(in the rows, 128 means zero)
Named moves, each a turn or a mirror, and the order they were made in; the first pair answered:
J740 (before -> after):
[130 137 131 120 112 116 133 125 134 127 121 130 120 143 148 129 109 118
 114 122 136 132 122 147 126 146 141 126 119 119 139 136 125 127 111 131
 143 130 138 139 129 109 143 106 119]  ->  [132 151 119 127 122 125 125 115 146 119 121 125 149 151 149 132 133 127
 124 132 118 122 111 130 142 117 125 142 124 142 123 113 122 116 138 130
 144 134 125 132 111 125 135 128 110]
[118 130 138 116 118 138 153 118  86 124 112 120 100 128 142 131  89 106
 113 119 144 149 127 144 122 168 134 120 100  96 149 160 126 172  89 154
 136 119 154 133 165 113 161 106 135]  ->  [131 165 111 124 145 153 127 122 132 114 113 119 162 151 147 132 153 137
 151 138  98 100  98 110 165  87  97 174 118 155 110 106 118 149 161 155
 127 129 121 116 121 144 136 154 108]
[156 134 113 138 142 109 119 125 121  99 147 128 165 131 140 148 148 151
 129 143 108 135 124 115 155 116 130 130 115 121  96 119 127 117  92 165
 122 115 112 145 114 155 135 157 163]  ->  [151 118 121 133 133 106 127 126 103  98 146 129 145 119 144 148 117 136
 114 132 125 152 138 131 136 148 144 116 114 101 116 138 132 128  65 164
 124 109 127 152 135 139 147 136 170]
[143 134 116 165 121 123 134 120 142 141 119 112 164 165 188  93 107 130
 139  96 121 100 122 147 148 122 157 157 139 124 100 135 117 155 123 139
 121 174  98 123 156 135 147 161 110]  ->  [142 126 126 159 115 119 140 120 128 139 123 115 143 157 185  87  89 122
 130  93 143 108 130 159 136 146 169 137 137 103 109 154 123 162  99 140
 124 172 111 124 165 125 152 146 115]
J55 (before -> after):
[164  95 141 132 106 135 146 158  97 135 150 118 124  99  81 130 109 140
 112 117 161 138 167 150 104 143 136 145  85  98 153 141 138 149 108 159
  99 116 140 143 161 100 105 132 155]  ->  [169  96 133 133 104 143 141 158 102 140 156 111 129 105  78 139 122 156
 120 122 156 136 164 136 108 126 125 166  87 109 144 131 139 153 124 158
  87 117 139 141 152 106  96 144 153]
[152 147 142 103 122 104 133 120 141  94  99 109 103 140 158  94  94 107
 118 129 128 129 116 154 136 122 144 114 143 120 128 126 135 123 103 110
 145 162  94 122 174 128 152 140  99]  ->  [167 152 121  95 121 126 124 130 149 104 115 104 132 146 140 107 129 140
 129 139 115 120 111 122 145  81 117 149 147 135 109 104 141 116 150 101
 125 157  85 117 155 137 126 169 103]
[180 116 161  91  95 168 115 174 109 131 129  41 164 147 150 146 105 135
 139 106 122 179  98 158 127 175 139 167 151 116 155 173 181 138 112 179
  76 150 120  85 161 109 147 162 173]  ->  [186 116 158  94  93 170 115 175 112 131 136  34 168 152 141 146 111 140
 147 110 119 179 101 150 134 163 134 174 153 117 150 172 178 140 121 178
  68 149 116  88 159 110 142 165 171]
J367 (before -> after):
[112 132 119  98 125 123 111 129 149 132 127 154 156 121 135 115 111 116
 137 150 133 141 129 135 140 114 111 124 144 133  78 120 173 126 117 141
 122 134 158 110 115 127 162 125  83]  ->  [109 136 113 102 124 124 111 130 141 129 137 159 147 111 124 119 112 117
 138 160 137 148 136 133 137 117 111 122 137 126  88 121 166 126 116 138
 127 120 167 116 115 116 156 118  96]
[128 171 118 149 151 139  85 120 156 129 120 112 162 162 143 115 144 132
 129 152  95  90 103 149 162  88 128 133 157 158 119  69 158 107 160 147
 123 151 113 146 100 136 136 140  78]  ->  [109 142  94 140 122 136  89 113 115 139 153 148 131 109  84 156 148 127
 128 198 136 138 115 134 115 111 109 111 130 135 162  83 147 106 142 129
 126  93 183 168  96 113 110  90 128]
[176  98 111  98  96 150 146 145  92 176 148  99 111 152  83 114 124 154
  99  97 142 157 146 120 136 131 127 163 137  85 125 153 164 149 132 119
  68 118 124 120 160  88 113 159 139]  ->  [171 137 111 114 123 140 129 137 134 154 126  85 150 173 115 105 157 159
 124  96 102 112 120 110 172  84 121 187 151 133  93 118 150 124 168 123
  91 140  78 111 134 127 124 187  99]
[159  80 148  88 103 134 132 157  91 117 100 139  75 157 151 139 127 175
 119 135 136 100 136 117 150 113 150 135  88 137 122 143 140 141 141 157
  77 103  86 116 181 123 125 149 139]  ->  [155  98 143 105 111 134 115 151 111 102  95 148  97 154 156 144 148 174
 134 148 118  82 116 109 166  86 138 140  92 157 112 118 133 124 163 160
  94 103  77 111 161 150 122 153 131]
J391 (before -> after):
[146 132 108 127 145 142 122 134 156 128 138 106 155 145 120 150 167 142
 133 117 108 117 114 102 161  94 108 171 142 140 112 107 132 136 166 122
 111 131 111 138 127 137 113 144 121]  ->  [151 123 136 119 139 127 142 130 143 125 112  85 126 150 148 124 117 121
 112  78 121 133 130 141 154 143 154 151 149 111 114 138 147 151 122 130
 114 152 100 141 163 126 147 131 108]
[153 158 143 124 154 135 122 122 165 120  91  85 154 180 180  94 128 134
 119  90  90  78 106 142 173 106 143 148 161 146  87 117 127 129 148 141
 121 189  64 108 150 154 147 175  77]  ->  [124 169 150 147 152 107 108 110 167 100  73 105 144 160 201 101 119 107
 130 106 103  75  97 164 164 127 153 102 151 156 106 113 113 111 122 142
 168 175  86 115 144 172 169 137  75]
[133 140 161 123 132 118 118 118 162 190 114 101 138 157 147  98  97  94
 144 128 129 118 127 136 124 155 117 141 147 164 134 107 119 132 119 148
 130 149 114 108 152 131 152 139 138]  ->  [114 145 150 139 131 110 105 114 167 183 121 119 149 146 149 115 104  90
 155 147 126 118 124 127 119 145 104 129 140 178 136 100 106 122 127 148
 143 138 127 114 135 143 144 127 138]
[133 105 122 125 111 114 135 114 104 169 170 114 119  99  93 143 113 157
 145 138 174 158 166 131 126 157 130 110 125 114 142 138 138 156 119 124
 127 120 147 149 149 129  99 120 181]  ->  [123 110 124 129 109 113 130 114 107 160 168 122 120 100  94 146 120 151
 149 144 175 162 161 130 127 156 126 101 123 122 146 134 133 151 119 126
 136 117 154 155 149 133  98 117 175]
J771 (before -> after):
[127 127 144 119 130 133 126 145 124 116 124  99  89 149 185 111  95 135
 133  89 124 102 124 165 141 161 160 119 146 119 119 120  96 113 125 128
 151 163  88 130 156 115 139 132  89]  ->  [125 131 144 124 137 132 122 139 131 115 122 106  93 146 190 110 100 136
 134  92 119  98 122 164 147 154 157 117 143 127 117 111  97 109 131 128
 151 165  87 129 152 119 135 128  89]
[154 134  94 106 121 123 161  97 105  66 124 139 141 157 141 118 145 134
 121 147  99  88 162 154 130 139 151 139 124 180 178 116 116 142 113 139
 119 156  73 125 128 147 115 173  94]  ->  [159 130  92 100 120 126 161  94 105  72 133 139 146 153 130 120 142 137
 120 140  99  90 163 155 131 139 151 143 123 175 180 125 116 147 114 140
 112 155  70 125 129 145 113 182 100]
[121 151 116 156 113 109 137 119 160 179 118 101 184 143 171  81 140 115
 110 120  94  74 145 168 160 122 123 130 111 161  94  97 124 138 145 120
 139 186  89 135 132 148 119 148 101]  ->  [137 135 117 148 109 123 147 121 154 194 128  97 184 140 157  79 138 129
 103 113  89  74 144 161 161 120 125 147 113 147  95 109 130 148 150 112
 122 190  90 128 137 132 113 158 108]
Pairs:
Each pair is 2 to 3 moves apart.
[122 119 156 130 125  94 131 138 126 132  96 133  93 151 140  97 108 110
 149 101 125 110 108 176 140 151 159 121 121 133 143 118 132 137 116 123
 151 137 104 128 132 125 146 141 124]  ->  [131 100 136 110 107 120 149 149 103 162 135 142  86 140  88 122 130 141
 143 117 141 141 116 147 118 137 133 144 110 113 158 121 140 147 133 110
 109 105 140 134 125  96 111 151 157]
J55 J367 J367
[175 118 149  95 159 141 101 119 160 154 123 126 114 171 185 139  90 171
 119 105  92 128 203 151 131  66 102 106 125 124 128 137 107 111 143 154
  72 156  80 100 115 169  86 187 127]  ->  [161  97 135  94 128 145 105 116 130 165 153 161  88 131 141 175  95 167
 121 151 126 166 216 132  96  88  80  84  99 105 165 146  96 112 131 138
  81 115 144 120 102 152  63 149 168]
J367 J367
[126 133 140 146 163  95 122 105 151 106  82 117 154 147 171  99 107 100
 126 103 103  89 112 141 158 126 139 111 124 133 108 121 118 124 137 152
 151 168 102 141 132 138 150 127  95]  ->  [114 115 147 138 143  85 132 105 123 110  89 134 115 120 151 113  80  89
 109 111 130 128 129 153 125 170 144  79 109 106 131 146 118 133  99 144
 160 140 137 151 145 117 149  93 122]
J391 J740
[125 143 123 137 176 137 110 126 174 111 124  95 150 133 146 127 153 136
 133 118 100 100 114 119 133  80 109 134 144 147 104 115 135 135 143 137
 114 169  94  93 143 143 165 156 114]  ->  [124 101 122 118 137 145 138 139 114 136 159 117 101  98 100 146 123 136
 102 130 150 162 150 120  88 131 109 112 121  97 153 154 145 167  99 121
 100 131 155 112 166 101 150 115 163]
J367 J367
[152 134  73 181 117 107 130 166 146 159 141 128 171 133  69 129 169 102
 113 157 132 151  98  84 117 126  71 152 132 148 112 165 132 141 135 107
 139 111 151 156 124 125 150 117 128]  ->  [142 152 105 196 133  81 124 161 166 141 100 107 172 146 121  99 145  76
 109 127 121 122  90 113 133 143  99 130 144 157 101 165 128 136 117 121
 162 143 121 151 137 144 181 114  92]
J55 J367 J367
